0: [200 124 172 151 125 192  83 141 157 185 105  81 117 147 101 136  49]
1: [184 170 116 101 146 174 168  98 124  84  96 123 158 155 121 144  91]
2: [ 99  84 130 126 153 132 141 131 127 166 185 104 183  75  78 146  86]
3: [119 104 141 109  93 120 138 129  94  92 204  78 154 117 115  97  96]
4: [117 144  48 139 122  70 122 195 153 125 119 122 140 137 198  88 120]
5: [119 101 186 133 154 112 133 117  81 173 133 154 157  60  61 159 117]
6: [126 116 155 109 127 140 114  88 125 117  79 168  32 154 140 136 137]
7: [127  90 141 123 138 143 126  88 112  99 152 129 105 114  88 137 123]
8: [143 114 118 106 104 135 119 180 125  81 186  62 124 189 149  85 142]
9: [147 108 169 119 149 143 109 144 103 156 127 132 169 127 149 123 172]
10: [ 92 162 160 127  53 103 102  54 110 106 146 175  90  97 112 164 114]

[132 116 100 113 137 112 164 174  95 143 136 104 154  69 122 103 159] 9
[104 175  59 142  99  88 159 150 127 136 145 129 107 160 131 139 155] 4
[126 116 159 168 136 127  74  91 131 147  77 179  72 161 119 141 157] 6
[ 92 150 162 139  63  90 102  61 111 125 150 172  95  92 115 163 114] 10
[100 158  77 159 112  90 148 148 126 143 135 134 101 148 121 137 176] 4
[184 156 138 105 154 176 164 104 117  71  83 123 147 152 117 150 101] 1
[151 120 130 152 148 103  87 124 181 218 130 103 165 102 163 122 104] 9
[113 177  74 155 100  93 155 144 125 135 125 144 109 155 118 147 154] 4
[109 154 101 142 130 133 165 168 118 162 124 108 123 139 118 149 153] 9
[128 204  26 130  78 104 192 183 110 106 134  96 114 155 173 130 118] 4
[184 160 130 103 154 182 170 118 115  79  98 115 152 156 115 142  98] 1
[186 152 134 109 152 181 164 100 112  72  80 124 139 153 120 149 104] 1
[100  77 129 128 159 126 137 138 123 178 181 103 169  67  89 136  79] 2
[131 116  90 109 137 111 175 161  98 153 135 118 150  67 124 106 162] 9
[ 98 161 154 134  58  99 106  50 112 115 136 178  84  99 115 164 116] 10
[123 113 227 117 117 139  57  46 133 131  94 176  74 155 130 135 108] 6
[100 178  63 158 103  88 146 153 142 132 139 130  95 170 128 134 175] 4
[104 164 163 137  57 113 100  58 117  91 144 172  95 117 118 166 115] 10
[117 142  55 133 122  78 125 212 140 128 118 110 155 129 196  89 119] 4
[ 97 169 148 131  55 103 108  54 121 113 133 179  91 112 116 164 122] 10
[144 122 165 126 142 138 107 136 101 157 124 138 167 137 154 132 167] 9
